Each scene shows the same named points in several views, each turned, perhaps mirrored, and shifted as a whole.
A view may leave some points out. In some views, one point has been moved. Which views, in the order they come, and which point in each? Write no view if no view has one.

-- scene 1 --
panel a:
  j332 [ -7  59  50  -3  28 -11   4  15]
  j677 [ -6  45  48  -1  21 -11   9   2]
  j908 [  1  46  47  -1  28 -13  13   0]
  j304 [-12  54  49  -4  18  -5  -2  12]
  j25 [-20  54  52   0  16 -15   6  10]
  j716 [-22  50  52  -4   9  -6  -4  -3]
  j615 [-14  57  51  -3  20  -9   0  11]
  j812 [ 20  52  46 -11  41   2  -4 -15]
  j675 [ 10  70  50 -13  43   2 -15  -4]
  j592 [-18  37  48   1   7 -10   9   0]
  j123 [ 25  59  44 -15  47   8 -11  -8]
  j286 [-21  44  49  -6   3   1  -7   0]
  j237 [  3  68  50 -12  37   1 -14   1]
panel b:
  j237 [ 29  -1 -20  -2  51   4 -12 -22]
  j25 [ 15 -31  -7 -20  33   8 -22 -22]
  j304 [ 22 -25 -10  -7  33  10 -19 -23]
  j716 [ 33 -29 -10 -17  26  -1 -23 -26]
  j908 [ 11 -13  -9 -21  28   8  -4 -31]
  j615 [ 19 -25 -10 -12  36   9 -20 -22]
  j123 [ 28  17 -23   3  46   6   7 -31]
  j592 [ 23 -33  -5 -22  15   5 -15 -31]
  j812 [ 27  12 -20  -9  37   1   7 -34]
  j332 [ 12 -20 -11 -11  40  13 -15 -22]
  j675 [ 29   8 -22  -1  54   3  -7 -23]
panel c:
  j592 [-23 -15  32   6  -3   4  20  -3]
  j716 [-17 -13  21  12   5  -7  16  -3]
  j123 [-31  23  12  44  14  20 -12   3]
  j332 [-5  2 20 13  7 17  7 -6]
  j286 [-12 -14  27   2   2  -3  20  -2]
  j812 [-36  20  20  35   9  15  -5   9]
  j677 [-20  -2  29  10   1  13  11   0]
  j304 [-10  -7  18  16   6   9  10  -9]
  j908 [-22   6  31  11   1  19   8   3]
  j237 [-13  13   8  31  16   8  -3   0]
  j675 [-16  21   7  36  18   9  -8   4]
  j25 [-6 -7 24  3  4  7 15 -4]
panel d:
  j286 [-10 -63 -75  53  51 -37   8  22]
  j304 [  0 -71 -72  38  43 -27   2  19]
  j123 [ -9 -77 -58  -1  14 -11   4  27]
  j592 [ -9 -67 -78  52  47 -34  17  31]
  j675 [-10 -70 -56   7  23 -19  -6  16]
  j615 [ -1 -71 -71  39  41 -32  -1  19]
  j332 [  3 -75 -70  35  34 -35  -4  21]
  j237 [ -7 -70 -59  14  29 -20  -6  15]
  j677 [ -6 -72 -73  40  35 -35  10  32]
  j812 [-16 -73 -60   9  17 -19  11  33]
  j25 [ -3 -69 -73  47  44 -39   0  21]
  j716 [-13 -61 -72  44  51 -27  10  18]
panel e:
  j677 [ 33   8 -20 -16  13   8  10   0]
  j675 [ 41  -6 -14 -25  34  15 -15  29]
  j286 [ 42  15 -22 -21  22   7  25 -11]
  j332 [ 32   9 -29 -24  22   2   7  12]
  j716 [ 47   8 -19 -20  29   9  18  -9]
  j237 [ 36  11 -26 -35  30   8   3  29]
  j304 [ 38   5 -27 -21  27   1  10   2]
  j615 [ 37   9 -27 -24  26   3  12   5]
  j908 [ 28   8 -18 -16   7  10   6   7]
  j592 [ 38  10 -20 -13  15   7  20 -16]
Views that do not fit: panel a, panel e
  panel a moved: j286
  panel e moved: j237
